In the data rows, the value 128 means zero.
Some points:
[121 105 110 116 129 113 140 159 142 129 147 162 132 118 137 131]
[127 96 111 167 148 105 153 172 120 173 124 164 168 112 120 114]
[128 147 159 112 149 131 109 104 113 110 116 103 123 123 133 129]
[119 97 112 138 120 117 146 157 130 133 137 151 140 120 125 149]
[106 107 127 143 138 109 123 158 127 133 148 184 148 95 132 127]
[108 122 184 175 140 85 92 128 104 133 145 168 147 109 118 79]
[114 139 163 96 129 124 105 120 116 105 130 100 133 127 115 134]
[115 141 166 104 139 137 115 123 110 104 124 119 125 129 125 141]
[125 133 103 127 123 137 118 137 152 124 117 115 136 144 127 131]
[99 135 192 160 147 87 76 123 96 147 152 170 152 102 124 57]
[96 102 138 144 143 109 127 161 119 129 139 172 152 90 124 136]
[106 165 179 125 136 143 90 62 120 113 145 114 87 120 106 103]
[130 123 102 133 104 137 129 142 145 123 128 123 131 146 127 144]
[185 71 78 165 122 95 166 198 156 177 99 157 158 146 130 75]
[131 112 108 102 117 140 167 149 131 104 142 121 127 113 139 177]
[133 136 114 111 101 133 117 113 123 109 131 135 115 157 124 154]
[139 137 102 141 123 148 126 129 148 134 112 117 123 137 136 136]
[133 96 115 180 145 98 143 182 120 174 118 168 165 110 126 109]
[141 124 101 125 111 138 117 140 142 121 112 107 130 152 137 137]
[125 100 114 171 139 91 148 173 119 160 133 156 159 105 115 115]
[135 126 87 124 122 131 124 134 151 128 111 103 126 150 134 137]
[128 125 106 105 119 136 171 161 132 110 146 130 129 96 140 166]
[118 94 117 126 134 97 132 162 130 134 144 158 157 110 123 132]
[122 92 107 122 124 104 143 157 140 122 141 153 138 119 124 140]
[130 116 99 108 111 121 140 127 142 127 138 127 127 150 123 158]
[143 99 104 123 124 121 155 143 153 130 133 137 115 127 135 143]
[108 159 178 120 140 156 97 53 117 112 140 117 86 125 109 106]
[125 95 110 167 145 106 146 173 127 170 126 152 157 114 108 115]
[103 158 182 123 136 147 90 65 115 107 146 109 95 117 112 105]
[147 125 87 114 113 144 138 138 156 130 110 104 136 153 137 142]
[98 157 182 106 135 138 77 76 114 115 144 119 108 120 103 107]
[147 138 75 104 112 143 140 133 145 125 114 94 134 152 127 145]
[107 167 179 117 130 143 95 69 108 100 147 109 92 117 111 112]
[158 140 83 111 107 142 132 133 150 124 114 98 121 152 136 147]
[121 141 151 106 138 134 115 105 111 118 127 115 116 134 129 141]
[158 134 71 122 113 144 156 150 161 145 107 103 127 140 156 144]
[123 158 167 110 139 142 127 107 108 108 114 116 110 121 138 136]
[156 71 98 172 137 103 152 169 142 156 105 157 154 130 133 93]
[104 157 184 127 144 154 89 59 118 118 140 127 94 120 113 100]
[94 155 179 118 132 125 94 69 117 106 145 118 105 128 100 103]
[179 116 68 117 110 143 160 154 167 135 108 95 131 157 148 136]
[90 151 192 191 157 107 92 98 79 150 139 171 131 110 101 69]
[144 145 100 109 115 148 128 122 148 122 111 95 113 144 129 143]
[133 151 125 118 113 135 130 104 126 122 120 119 112 149 134 149]
[127 101 105 127 122 104 145 147 145 126 141 143 125 121 132 139]
[115 101 129 135 122 101 132 170 124 130 149 164 138 111 119 143]
[97 163 182 115 133 150 91 67 115 115 137 124 111 123 107 119]
[166 130 70 116 116 153 160 145 164 145 102 99 123 153 154 142]
There is one direction along which these points spread out most. How many in every 100 of the points above lie lower along it than each point below? Round to a whole number. More than half of the points above lie lower than the first one.
[131 132 118 105 108 127 138 116 130 116 127 129 112 149 133 157] 38
[94 152 196 186 163 129 89 83 85 150 147 161 133 115 92 82] 17
[169 131 68 111 117 157 161 135 157 146 100 89 130 154 150 152] 88
[138 108 95 126 121 114 157 147 143 127 138 154 122 129 137 141] 81
[134 98 127 156 128 102 135 165 130 159 127 162 152 112 127 108] 77
[169 121 60 113 121 148 150 144 165 140 117 103 130 145 148 143] 94
[139 86 118 166 127 93 133 171 139 159 132 168 157 114 130 106] 85
[132 105 106 116 124 114 146 143 147 125 135 136 124 136 139 140] 63
[158 129 78 112 111 153 153 142 155 135 112 92 123 160 140 152] 81
[157 139 97 117 116 157 138 125 139 121 110 91 112 148 141 150] 46
[93 154 180 118 122 114 109 121 107 96 137 142 152 84 120 121] 21
[116 146 163 109 127 137 112 109 119 111 119 112 120 112 136 138] 25
[175 69 84 171 125 105 167 185 149 155 108 164 159 149 119 87] 98
[141 137 114 115 139 150 140 92 118 115 131 94 103 152 119 152] 33
[169 136 78 110 122 149 145 146 162 130 110 90 116 154 151 151] 81
[138 111 101 113 117 122 165 153 140 121 138 138 122 131 139 145] 81
[123 121 122 110 116 131 156 145 137 112 140 121 121 109 130 161] 46
[122 141 163 105 135 136 106 113 110 99 120 105 123 128 129 135] 23
[143 129 98 118 122 152 137 140 141 133 114 110 135 149 145 141] 58
[132 105 101 103 112 133 168 150 130 101 137 108 142 109 132 167] 77
[121 143 163 101 137 134 110 113 113 108 128 104 123 118 133 132] 25
[107 129 194 163 145 91 91 132 97 144 145 174 151 104 121 71] 23
[116 148 171 166 165 119 99 61 103 147 125 134 118 131 100 89] 19
[104 131 187 165 145 107 95 124 95 141 146 173 148 103 131 71] 21
[128 137 117 110 132 143 138 97 110 114 129 99 102 154 104 156] 33
[149 122 79 119 117 155 147 143 156 141 112 99 142 151 147 135] 83
[102 138 193 187 157 106 82 101 82 146 151 168 141 117 91 77] 19
[152 120 81 115 111 150 146 146 161 131 98 95 131 142 147 135] 83
[125 157 163 111 141 145 127 99 113 108 122 119 108 127 144 138] 21
[122 168 167 107 141 149 127 94 110 124 123 109 105 117 137 145] 21
[25 185 255 136 100 98 75 92 18 97 150 151 141 80 134 98] 0
[124 159 174 101 151 145 104 102 114 116 124 109 112 116 144 135] 19
[133 120 100 124 115 134 147 125 139 136 138 135 111 144 138 152] 50
[154 138 85 123 119 156 144 121 144 127 108 96 114 155 130 143] 50
